Rows swapped in pairs by one turn or mirror: which row each one swaps with:
ditul: [ 2.62 -2.30  0.02  1.08 -0.36  2.00 -1.32 -2.15  1.04  1.56  0.54  1.17
  0.63 -1.72  1.49  0.68]
Zumag: [-0.85 -3.05  0.90 -0.92  0.64  1.21 -1.85 -0.74 -2.32  3.63  0.65 -1.90
  0.82  0.95  0.14  0.26]
lasop: [-2.67 -3.25 -2.15  2.39 -1.32  1.96  0.04  0.14  0.80  1.30  1.29 -0.01
 -0.25 -1.43  0.03  1.08]
ton: [-0.28  0.05 -2.19  1.09 -1.27 -1.13  1.94  1.44  2.28  0.57  0.55  0.24
 -1.95 -2.26  0.18  0.27]
fusu: [-0.16  0.19 -1.96  0.77  0.60  1.07  0.88 -1.29 -0.27 -2.84 -1.65  0.59
 -1.38  0.45  0.71  3.85]
vemuf: [ 0.02  1.98 -0.97 -0.12  2.22 -0.15  0.58  1.96 -0.98 -0.85 -0.68 -3.43
 -1.31  1.24  1.18  1.14]
sunog: [-0.02  0.11 -0.78  0.22  0.13  1.84  0.58 -2.05 -0.45 -2.33 -2.07  0.45
 -1.34  0.75  1.05  3.97]
Zolo: [-0.93 -2.03 -2.57 -0.29 -0.25 -1.85 -0.82 -1.43 -0.08 -1.15 -0.38  0.61
 -0.59  2.13 -0.63 -3.57]
gel: [-0.79  1.78 -0.91 -1.40  1.52 -0.95  0.54  2.30 -1.52 -1.11 -1.19 -3.12
 -1.22  1.26  0.69  0.70]
fevu: [ 2.10 -1.04  1.44  1.47 -0.31  1.10  0.03 -2.41  0.04  1.97  1.51  2.15
  0.75 -1.66  1.38  2.05]
Muf: [ 2.91 -1.79  0.39  0.22 -0.16  2.47 -1.73 -2.24  1.51  0.84 -0.23  0.43
  0.31 -1.55  1.65  0.77]
Zud: [-0.53  0.45 -1.78  1.13 -1.32 -0.95  2.67  1.08  1.70  0.08  0.31  0.48
 -1.89 -2.76  0.15  0.45]
tute: [-0.97 -0.90 -1.58 -0.96 -0.02 -1.03 -2.84 -0.39 -0.29 -1.93 -2.60  0.55
 -0.02  1.56  0.56 -2.33]
som: [-1.58 -1.74  0.68 -0.62  0.00 -2.18  0.81 -1.33 -1.77  0.51 -0.06  3.74
  1.79 -0.75 -1.16  1.18]
vemu: [-2.93  0.72  2.63 -0.44 -0.88 -0.50 -0.85 -1.78  0.65  2.03  1.04 -1.65
 -2.05 -0.89  1.40 -0.56]
Rofom: [-0.39 -2.56 -0.42 -0.32  0.20 -0.96  1.59 -1.24 -1.30 -0.03  0.79  3.81
  2.34 -0.99 -1.14  0.73]
Vib: [-1.42  0.91  1.97  0.52 -0.86 -0.33 -0.81 -1.83  0.76  1.90  1.09 -2.34
 -3.12 -0.18  1.75 -0.88]
sefa: [ 1.59 -0.58 -1.55  1.46  1.68  0.74  2.71  0.59 -0.72 -1.83  2.26  0.90
  2.08  0.97  0.21  1.28]
Bukag: [-0.46  1.96  3.11  2.22 -0.27 -0.51 -1.05 -0.75 -1.80  0.77 -0.15  0.83
 -0.63  0.47  2.64 -0.96]
Liv: [-0.34 -2.40 -0.07 -0.17  0.65 -1.32  1.59 -1.25 -1.60 -0.02  1.08  3.84
  2.14 -0.40 -1.06  1.31]
sovis: [-0.27 -0.84  0.16 -2.91  2.14 -1.31 -1.23 -2.77 -1.20 -2.36 -0.06 -0.19
  0.76  2.73 -0.45 -0.69]
lema: [-1.82  1.93  2.77  2.81  1.10 -1.66 -0.14 -0.56 -0.99 -0.23  1.85  0.48
 -0.94 -0.57  0.67 -0.77]
vebo: [-0.03 -0.60 -3.54 -0.48 -0.12  0.25  0.23 -1.03  1.33 -2.58 -1.60  0.57
 -1.42 -0.31  0.00  2.67]
fud: [-0.90 -2.50  1.04 -1.52 -0.44  0.00 -1.60 -0.97 -2.85  3.51  0.38 -0.77
  1.91  0.59  0.92 -0.44]
tuvu: [-2.01 -0.74  1.29 -0.01  2.34 -1.07 -0.99 -2.43 -0.94 -2.49  1.50  1.45
  1.10  2.01 -1.02 -1.61]
lavav: [ 0.81  0.56 -2.32  0.94  2.14  1.40  1.74  1.39 -1.02 -2.11  1.89 -2.23
 -0.27  0.86  1.12  1.48]
gofo: [ 0.25  1.23 -0.67 -0.84  2.04  0.11  0.66  1.71 -1.41 -0.45 -0.21 -3.93
 -0.97  1.97  0.38  1.35]
Zaf: [-0.83 -3.47  0.56 -0.61  0.60  1.01 -1.99 -1.34 -2.60  3.52 -0.10 -0.85
  1.31  1.15  0.64 -0.29]
kod: [-0.71  2.17 -1.14 -1.51  1.13 -1.19  0.48  2.15 -1.09 -0.97 -0.70 -3.42
 -0.73  0.73  1.11  0.99]
bom: [-1.79  0.48  0.20  1.58 -1.04 -0.18 -0.03 -1.26  1.59  0.07  1.60 -1.19
 -3.09  0.94  0.68 -3.01]
sigad: [ 0.45  0.99 -1.53  0.04 -1.55 -2.20  1.90  1.42  1.93  0.47 -0.29  0.25
 -1.55 -1.85  0.23 -0.92]
godo: [ 0.06 -0.13 -0.07 -3.65  1.49 -1.50  0.14 -2.17 -0.67 -2.21  0.02 -0.18
  0.86  2.63  0.01 -1.26]
ludig: [-0.75 -2.55  1.53 -1.24  0.11  0.17 -1.66 -0.61 -2.77  3.83  0.24 -0.74
  1.17  0.52  0.63 -1.08]
zutu: [-1.59 -4.26 -1.16  1.10  0.11  2.63 -1.01 -0.99 -1.68  2.09  2.03 -0.62
  0.78 -0.21  0.73  0.63]

fevu pairs with vebo
Muf pairs with sunog
zutu pairs with lavav
bom pairs with tuvu
sovis pairs with Vib
gofo pairs with Zumag
lasop pairs with sefa

